(in the rows, 128 means zero)
Rotation paths and how fast each direction turns (degrees a step)
Each turn is a multiple of 5 degrees from 10 to 175, or 0.
Each row of a path follows its step; steps can be skipped.
Path 1:
step 1: [138 135 131 149 138 128 128 132 118 117 131 139 115 124 136 124 129 127
 123 117 125 135 127 126 130 132 128 127 130 140 134 122 120 126 117 138
 124 129 135 129 128 122 127 119 116 142 128 137 116 114]
step 3: [122 120 130 133 126 127 125 125 143 127 118 137 125 113 133 135 139 116
 123 118 123 131 124 116 129 132 128 136 134 124 117 121 116 120 130 137
 135 126 134 133 123 126 138 114 123 132 133 118 116 114]
step 4: [123 125 125 143 142 128 126 118 121 117 124 128 145 126 130 121 131 132
 129 138 131 132 127 124 137 118 122 113 137 130 131 126 129 136 138 128
 128 122 142 125 122 138 139 118 132 121 130 141 118 122]
step 6: [127 130 114 144 125 124 121 122 124 126 139 127 125 121 128 132 131 124
 129 131 123 119 126 116 128 123 117 116 125 127 127 138 118 139 127 138
 144 124 133 131 114 118 121 119 138 139 126 141 125 122]
step 7: [122 120 126 136 130 124 112 126 122 128 139 139 116 129 126 123 125 130
 111 121 131 122 132 125 153 125 137 128 129 131 133 127 134 121 129 128
 130 133 140 130 123 125 131 123 125 115 130 117 125 112]
step 8: [133 125 117 136 128 133 140 131 117 121 126 147 127 121 120 133 131 117
 120 137 128 135 129 121 127 122 125 133 134 136 116 128 118 131 114 139
 128 116 129 120 126 128 128 119 126 126 128 140 131 110]
step 9: [125 140 128 132 134 129 134 125 118 118 135 124 131 122 144 130 127 130
 110 125 123 144 135 116 141 133 126 112 126 123 126 125 126 119 130 138
 136 133 139 133 125 137 123 120 121 125 136 119 122 127]
step 11: [127 125 134 142 138 137 113 122 109 129 128 135 130 113 129 123 124 125
 138 125 127 130 128 121 123 130 121 124 130 125 125 129 132 118 136 130
 137 126 137 133 127 126 129 111 119 126 143 135 112 123]
step 12: [120 133 121 144 135 124 126 128 123 135 127 132 134 137 129 122 135 110
 119 123 125 138 136 120 136 128 131 119 126 129 139 135 129 137 110 117
 122 124 138 130 126 124 136 121 139 129 121 129 121 116]
step 16: [117 128 113 135 132 127 126 134 124 130 130 129 126 114 128 138 136 122
 111 132 131 134 137 117 121 141 135 122 124 126 122 133 113 125 129 136
 131 128 130 137 125 135 123 107 133 120 133 135 122 132]
step 18: [119 119 127 135 122 137 117 133 113 126 136 132 132 123 117 136 114 111
 121 134 131 128 124 125 128 127 136 127 132 122 137 121 132 133 115 126
 135 119 123 129 129 125 131 110 121 120 144 130 124 118]
[125 129 128 128 127 131 128 128 126 131 126 126 128 131 127 128 128 129
 127 128 124 123 130 134 131 127 128 125 128 128 125 127 122 131 125 125
 128 125 128 128 131 129 131 129 124 124 127 124 128 127]
140
[127 128 128 129 129 129 124 128 126 126 129 130 126 132 128 129 128 126
 130 130 122 127 124 128 130 126 132 132 128 130 130 132 130 129 126 125
 129 127 130 132 127 127 125 125 125 131 126 129 131 132]
60
[126 131 128 126 133 124 131 124 131 128 130 129 129 130 132 125 123 128
 127 131 129 127 130 129 129 128 133 126 127 127 131 131 132 131 128 126
 129 130 131 125 127 128 131 130 126 128 127 127 127 125]
140
[131 128 126 128 125 130 130 126 130 127 130 128 127 130 133 128 129 129
 125 128 127 130 129 130 126 128 132 128 135 132 129 129 123 121 130 124
 130 126 129 129 126 128 127 130 127 127 129 130 130 127]
55
[127 122 126 126 127 128 130 127 129 127 130 130 130 129 128 125 129 123
 128 125 126 133 128 127 130 127 127 131 128 131 125 133 128 131 130 129
 129 128 128 129 132 132 132 129 130 123 128 127 127 129]
80
Path 2:
step 1: [111 118 130 132 118 121 135 140 129 117 136 125 124 121 135 133 127 136
 123 126 131 127 127 118 141 125 127 124 111 123 132 137 136 124 127 122
 144 117 118 145 117 125 133 140 123 123 132 122 123 123]
step 2: [126 125 130 138 120 116 126 113 137 135 123 126 119 133 114 112 127 137
 132 131 138 117 128 126 118 122 133 131 129 125 139 129 142 130 130 135
 136 133 131 121 117 137 114 133 137 128 115 126 123 117]
step 3: [137 126 117 121 117 127 127 137 122 143 119 125 129 132 123 125 119 140
 138 124 119 136 132 107 125 131 138 117 125 112 127 125 122 145 122 132
 125 120 128 127 130 131 140 117 126 125 121 120 132 128]
step 4: [114 129 145 130 115 128 132 135 122 127 134 120 123 136 134 132 131 124
 126 117 122 121 128 127 128 132 130 120 106 136 147 139 126 135 129 131
 130 132 117 132 140 118 121 131 118 123 122 120 127 134]
step 6: [133 105 131 138 125 114 126 139 121 131 123 126 122 136 127 123 137 137
 138 133 127 131 130 114 113 128 133 120 126 120 126 140 125 134 120 121
 125 117 128 127 107 133 131 134 129 125 131 128 140 120]
step 8: [127 131 124 136 118 125 131 132 129 143 121 120 130 125 126 127 137 128
 133 103 129 122 113 127 128 115 125 123 130 128 132 127 127 135 129 139
 138 134 126 137 147 132 137 119 120 117 136 125 137 120]
step 10: [122 131 132 126 129 116 126 134 129 140 135 125 131 140 135 129 136 133
 131 131 125 113 125 120 123 115 137 126 127 114 130 117 139 121 135 133
 120 130 135 137 109 127 121 145 136 134 128 111 124 129]
step 11: [135 118 131 137 109 121 123 130 134 138 118 121 127 145 115 122 119 138
 131 105 121 130 114 120 132 133 122 128 134 121 126 123 128 131 125 126
 124 127 126 127 134 134 126 131 129 134 132 141 138 128]
step 14: [121 116 122 135 121 120 123 131 134 126 119 110 128 131 127 125 114 138
 132 135 120 125 130 115 133 124 118 127 124 124 132 112 132 141 121 140
 122 118 135 132 117 124 122 128 138 136 139 130 141 121]
step 15: [128 129 132 128 114 120 122 134 139 128 145 128 120 136 132 124 134 140
 129 119 127 118 129 114 111 130 145 122 130 128 130 119 121 137 119 119
 123 136 130 121 136 125 123 138 120 131 120 130 130 141]
step 18: [133 137 136 118 132 124 130 122 134 128 137 136 114 127 128 112 125 156
 136 125 129 117 136 118 124 121 134 129 130 132 135 126 129 138 121 136
 120 126 138 126 118 130 118 136 132 128 122 121 136 119]
[126 133 130 129 127 128 123 126 130 126 133 133 127 131 127 128 127 126
 129 127 128 129 127 131 129 125 131 124 129 132 128 130 130 128 128 128
 127 127 130 133 127 128 124 131 128 127 125 124 126 128]
130
[129 128 127 131 129 128 123 132 128 126 130 129 128 129 124 127 128 130
 133 132 131 130 129 128 131 125 127 126 123 126 125 126 123 129 127 127
 127 130 130 126 131 132 128 126 126 127 129 130 130 127]
125
[130 130 129 126 127 128 125 127 129 131 128 125 124 126 131 128 126 125
 131 125 126 126 129 128 130 129 131 131 128 126 125 131 125 126 129 129
 132 131 132 129 124 131 126 124 129 127 130 128 130 130]
135
[130 126 128 129 128 130 129 131 126 131 131 126 133 129 128 128 131 123
 132 125 126 129 125 128 125 123 125 129 129 129 126 129 125 123 131 128
 126 127 128 129 129 127 126 129 131 131 126 128 132 126]
20
[126 125 130 126 130 125 127 126 124 131 128 130 125 127 130 127 126 124
 130 128 129 131 129 129 128 128 128 128 128 124 130 124 128 132 125 130
 122 130 128 129 125 130 129 129 131 131 125 130 128 125]
95
